Some points, each followed by its number:
[  5 -15  -2  -9 -10 -17   1 -45 -16 -21 -15 -40 -30   9 -11  -6  -1 -13
   4 -30  29 -39  -2   6 -22  -2   8 -61 -20  -7   7  -4] 0
[-27  93 -10   4  12   0 -58 127  11 -17 -15   6 127  -4 114   5 -18  88
 -43  68 -57 -21  12 -19 -41  58 -36  -3  14  29  34  38] 1
[  1  -4  -9  12   4  28  -1  22   1  11 -19 -17 -26 -22   2 -16  12 -28
 -30 -14 -31 -11 -13  14 -44   2  -5 -38 -12 -15 -41  -3] 2
[ 18 -26 -20 -41   8  31 -27 -45 -16 -17 -15 127 -53 -44 -25 -38  21 -24
  26  46 -53  23  49 -33  49   2  23 127 -60  18  -9   8] 3
[-18  41 -10 -17 -23 -24 -29  79  20  -8 -27 -28  -4  16  48  11  -1 -27
 -22  13 -26  35 -34  -8 -14  12 -33 -53  32  21 -48  16] 4
[ 22 -18 -12 -16  -3  -8  -4  25  39 -13 -49 -39  14  -8   4  13 -11  -4
  17 -33  37 -32 -15  19 -48   2 -15  48 -13  -2 -19 -28] 5
[ 20  -2  10 -26  27  16  -7 -24 -13  -3  22  31 -47  -1 -22 -24   3 -13
  -4 -19 -43 -16 -10  22   8   7  16  -1 -42  -4 -32  -6] 6
[  2  -6   4 -11  14  10 -19 -26 -14   9  23 -24   6  -8 -25 -15   6 -13
   0  -6   3  -1  -6  25  32 -12 -12  34 -22   3 -30  13] 7
[-10 -30  49   2 -31 -19 -25 -58 -20 -35  48 -64  81   9 -19 -13   7  23
 -43  17 -43 127   9  17   4 -10  24 -57  54   9 -11   6] 8
[-12 -34  30  10  21   6  -7 -40  -7  17  15 -34 -25  -6 -16 -12  -1  16
 -19  47 -18  13  -4  27 -21  -2 -15   2  26  -9  -8 -12] 9
[-23 -47  24  -8  -6 -13  -9 -55 -20  25  21 -56  40  -5 -19  12   4  18
 -39  14 -52  53  -8  -2 -23 -15 -16 -22  -6  15 -13   5] 10
[ 11   7 -32 -11  -9 -10  35 -50 -12 -25   9 -39   0   4 -14  16   3   5
  17 -31  55   0   9   6  28   4  28 -22 -14  -7  39 -15] 11
[  0 -25   4  -8   7   4  -6   3   1  19  23  -3 -48 -16 -22 -12  -1 -20
  19 -16 -17  11 -18 -17  -5   0 -23 -33   2  -1  15 -18] 12
[ -6  86  36  83 -13  20 -17 -43  78 -29 -62 -71 127 -36  28  41 -29  57
 -50 -47  60 -46  69 -26 -52  21 -51  60 127  50 -63 -23] 13
[  4 -17  13 -17  18  15  -8 -22   4   0 -20  21 -50 -23 -17  -8  -3  -9
 -19 -30 -21 -10 -15  14 -19  -2  12  29 -41   2 -15 -11] 14
[  2  19  -2 -16   0  13  -6  36   5  22 -30 -32 -38   9   3  -1  -1 -29
  13 -24   4 -23   5   8 -25 -10 -24 -52 -32 -12 -39 -15] 15
[ 17  11  17  -9 -10 -12   3 -17  22  29 -38 -24 -22 -25 -12 -12  -5  -5
 -15 -40  -3 -47 -33   3  18   4 -14 -33  29 -17 -44 -24] 16
[ -7 -18 -22  -7  -6   6 -38  31  -1 -18  -9 -15 -39 -19  -4  -8  -4 -11
   9   5 -31 -13  20   8 -29  -5 -15 -39 -23 -10 -18  -6] 17
[  0   2  -7   1   7 -21  12 -17 -11   1  57  44 -18   0 -11 -13  -5 -14
  44  -6 -10   1  -6 -12  -8  -7  -6 -23  -1 -17  94 -15] 18
Which five points above are nearest to each new point by angle? Their numbers follow each, nearest first.
[ -4 -31 -22  -1  16   1   5  -4 -12 -16 -16   9   5  -7  -3 -11  -3  -8
  37 -18   9 -10 -24  -9  11   1  41 -47 -24 -12  56 -14] 18 11 0 12 17
[-15  36 -35  54  34 -28 127 -34 -21 -12 -21  18 -26  56 -16  37 -12   3
  16 -14  46  82 -24 -31 121  -8  59 -13  55  -7 127 -17] 11 18 8 12 0
[  1  18 -21  -4 -11  -6  63 -33   2   7  -9 -29  -4  -5   7   6  16 -15
  57 -53  57  20 -16  -4   2 -16  55 -51  37  -9  29 -15] 11 0 18 16 12
[ -3 -33  51  -2   0   0  -6 -17  -5  15  48 -39  11  17   1 -10  -4  52
 -25  41  12  12   1  16 -46  -7  20  23  11  11  -4  -5] 9 10 8 13 7
[-10  13 -19 -26  -6 -18 -28  45  15 -24 -34 -39 -29  -6   0  -2   2 -15
   0   1   0  -3 -27  22  17  -9 -14 -20   8   9 -40   0] 4 15 17 16 2
[ 12 -20  20  -5   2  15 -36 -13   8  12 -17  -9 -14 -27 -17 -18   7 -33
  18   7 -25  21  -1   2  -4   8  -5  -8 -41 -15  19   9] 12 14 17 6 3
[-16  38 -21   0  -6 -28 -39  80  36 -20 -33 -32   4  29  58  43 -13  11
 -29  21 -34   8 -30  22 -26   5 -23 -37  14  25 -48  19] 4 1 15 17 2
[-19 -31  24  10 -29  -7 -21 -37 -22 -40  20 -57  17  11 -17  -1  -2  39
 -45  19 -52 127   3  27   7  -7  28 -23  92   9  12  14] 8 10 9 4 13
[ 22 -51   9  -5   1   2 -37 -50 -16 -44   7 127  23 -26 -15 -30  -1 -34
  23 100 -12  15  -4 -37   9  12 -26  44 -52  12 127 -17] 3 18 14 12 6
[ -1 -27 -15  -5  13   2 -33 -12  -9 -32 -15 -30  13  -5 -12 -23   6 -24
 -31  -2 -42  21 -26  -1  15  -6 -14 -32 -30  -5 -24   0] 10 2 17 8 7
[ 17 -54 -18  -4  11  -6 -57 -48   8 -35 -34 127 -32 -29 -19 -18   1  -5
   6  80  12  10  -9  -8 116  28 -23  14 -24  -6   5 -29] 3 6 14 18 7
[ -5   4 -32 -22  -6 -28 -51 -10   5   5 -50  -2  30 -14  45   1   8 -21
 -22   1  -9  13 -36  -9  -3   7 -20 -50 -37   2 -37  15] 4 2 15 17 1
[  9 -36  29  -1  26 -10  13 -21  -2  22  46  20 -34  -9 -13 -22   8   6
   2  14 -14 -14  18  19   9  -7  22  87 -35 -11 -30  -7] 3 6 7 14 9
[ -9 -15  21 -13  -5  19 -35  40   0 -28 -12   1 -47  -8 -11  -3  -2  -1
  -2  17 -19 -29 -16  -9  15  -8  -3 -15   9 -10 -15 -13] 17 12 15 2 4
[  9 -36   2 -27  -2  19   8  17 -11  -4 -13  42 -10 -25 -17 -27   3   5
   5  -8  -6 -13  12  -5 -30   0  23 104 -35 -15  30  -6] 3 14 5 6 7
[ -8   3 -13  16 -19  -4  -3 -31   4 -33  33 -18 -32  10  -4   6  10  16
   4 -40 -22  29  28 -17 -38  -4   5   3 -13  -5  37  -6] 18 11 0 12 8
[ 18  26 -15   1   2  -1 -13  52  10 -32 -41 -20  10 -13  15  -5 -15 -14
 -18  10  -5 -11 -14  -2 -35   0  -5  -4  38  -5 -41  -1] 4 2 5 1 13
[-11  11  36  17 -26  17  -9 -50 -12  11   0 -48  14  26 -19   1   2   1
  -1  13 -23   3  11   1 -26 -13   2 -55 -36   4  -6   4] 10 0 8 9 15
